Each row has a name. Each question is about the rows just above it.

[160 153 171 123 136  77  67 146  73  93 176  91 123 173 132  82 177 107
 122 116 161  86 123 167 103] = Vif
[183 153 171 123 136  77  67 146  73 108 176  91 156 162 159  93 160 155
  97  95 116  92 156 121  93] = Lovit
[122 116 126 115 129 119 123 116 182 124 173 129 130 126 129 119 125 130
 116 116 183 118 130 117 183] = mema
[116  86 142  87 161 112 134  85 148 126 137 161  92 140  93 107 136 164
  87  88  88 103 163  90  93] = nalo
Vif without one entry, shuffled: [123  77 177 123 160 107 103  93  67 116 123 167 136  73 153  86  82 132
 171 173 122 146  91 176]. Gone: -> [161]
Whose row is [183 153 171 123 136  77  67 146  73 108 176  91 156 162 159  93 160 155
  97  95 116  92 156 121  93]? -> Lovit
[122 116 126 115 129 119 123 116 182 124 173 129 130 126 129 119 125 130
 116 116 183 118 130 117 183] is in which row? -> mema
[116  86 142  87 161 112 134  85 148 126 137 161  92 140  93 107 136 164
  87  88  88 103 163  90  93] is in which row? -> nalo
The row with [160 153 171 123 136  77  67 146  73  93 176  91 123 173 132  82 177 107
 122 116 161  86 123 167 103] is -> Vif
mema without one entry, shuffled: [116 173 118 126 116 129 130 119 115 125 126 130 124 116 119 183 183 123
 129 116 130 122 129 117]. Gone: -> [182]

[117 108 133 127 114 139 126 111 125 142] : lalof
[116 155 126 149 143 126 115 159 129 120] : gefeb
[119 153 129 150 141 127 118 126 127 122] : Lovit
[ 97 155 129 159 136 135 107 163 125 128] : mema
[121 117 132 131 121 134 126 122 128 136] : nipam
[162 157 122 125 127 108 138 106 134 105] : Sug
[127 113 137 159 136 152 105 141 142 156] : Vif
[145 142 123 121 140 117 134 134 131 113] : Dabar
[140 119 126 115 126 124 137 112 130 127] : pobo
The row with [145 142 123 121 140 117 134 134 131 113] is -> Dabar
The one value in Dabar and Sug: -> [134]
Which entry of nipam is missing from [117 132 121 131 136 128 134 121 126]? -> [122]
Number of entries in [162 157 122 125 127 108 138 106 134 105]: -> 10
Which value is in both lalof and gefeb? -> [126]
Which entry of Vif is missing from [105 127 141 156 136 142 152 159 113]? -> [137]
Shuffled Sug with one entry gone: [122 108 157 127 125 106 134 162 138], missing -> [105]

[115 162 160 121 164 129 120 114 131 111 122 119 164 139 128 153 118 163] = Rer
[107 151 111 107 161 111 108 107 110 162 107 109 156 162 164 102 170 169] = Vif
[121 162 160 121 164 129 120 114 131 111 122 119 164 139 122 157 114 114] = Lovit
[110 141  91 107 153 106 109 111 105 109 105 109 146 167 176  83 190 188] = Dabar
[136 144 166 139 141 142 138 135 144 136 141 137 143 121 113 166 105 106] = mema
[127 120 178 133 154 140 131 125 143 125 135 131 156 124 110 174  96  97] = pobo
[146 136 172 148 130 149 147 145 151 148 150 146 134 112 104 175  96  97] = nipam
[134 139 124 135 138 137 135 134 137 136 136 135 139 128 125 149 123 123] = gefeb
[111 164 158 117 167 126 117 110 129 107 119 116 167 142 131 150 121 121] = Sug
[148 136 179 151 128 153 150 148 155 151 153 149 133 107  98 183  88  89] = nalo
Number of entries in [121 162 160 121 164 129 120 114 131 111 122 119 164 139 122 157 114 114]: -> 18
Shared by nalo and mema: -> [136]
Which entry of Dabar is missing from [ 83 141 109 105 109 107 110 167 105 146 176  91 111 153 188 109 106]? -> [190]
The row with [121 162 160 121 164 129 120 114 131 111 122 119 164 139 122 157 114 114] is -> Lovit
Count the entries of [136]: -> 1
How many entries does [134 139 124 135 138 137 135 134 137 136] have? -> 10
Which entry of gefeb is missing from [135 134 123 128 136 139 138 135 124 136 139 137 134 149 123 137 135]? -> [125]

[ 96 103 109  93 113 163] = pobo
[ 68 130 120  88 118 112] = Vif
[169 111 147 148  94 140] = Dis
[144 116 143  84 100 135] = Lovit
[ 68 119 114  84 111 154] = lalof
[179 130 118 143 122 121] = Dabar
[119 128 148  99 103 133] = Sug
[144 116 143 129 100 135] = nipam
[174 140 121 169 151 106] = Rer
[159 109 151 148  92 137] = nalo
Shuffled lalof with one entry gone: [114 111 119  84  68], missing -> [154]
Number of entries in [179 130 118]: -> 3
Which value is in both Dis and nalo? -> [148]
Vif without one entry, shuffled: [120 118 130 112  68]. Gone: -> [88]
Which entry of Dabar is missing from [130 122 118 143 179]? -> [121]
The one value in Dis and lalof: -> [111]
Which value is in both Lovit and Dabar? -> [143]

[115 180 166  78 101] : Rer
[ 64 104 145 124 164] : gefeb
[100 119  97 116 158] : nalo
[ 98 113 100 162 149] : lalof
[ 99 150 116 166 118] : pobo
Shared by pobo and nalo: -> [116]
Which value is in both lalof and nalo? -> [100]
Number of entries in [ 98 113 100 162 149]: -> 5

[113 100 141 133 121 121 103 123 122] : Rer
[122 129 102 157 126 151 156 122  91] : mema
[122 129 102 150 126 128 126 127 147] : gefeb
[125 156 152 156 131 193 120 138 130] : Lovit
[145 156 121 102 131 193 153 125 100] : Dis
Which value is in both gefeb and Dis? -> [102]
Shared by Dis and gefeb: -> [102]
mema without one entry, shuffled: [156 102 157  91 126 122 151 122]. Gone: -> [129]
Shuffled Lovit with one entry gone: [156 130 156 120 131 152 138 125], missing -> [193]
[122 129 102 150 126 128 126 127 147] is in which row? -> gefeb
The one value in mema and Rer: -> [122]
How many entries does [145 156 121 102 131 193 153 125] have? -> 8

[131 130 136 133 131 139 134 139 135] = Dis
[182 145 144 133 163 137 137 138 137] = gefeb
[136 136 133 134 134 136 135 136 135] = Vif
Shared by gefeb and Vif: -> [133]
Shared by Vif and gefeb: -> [133]
Count the entries of [136 136 133]: -> 3

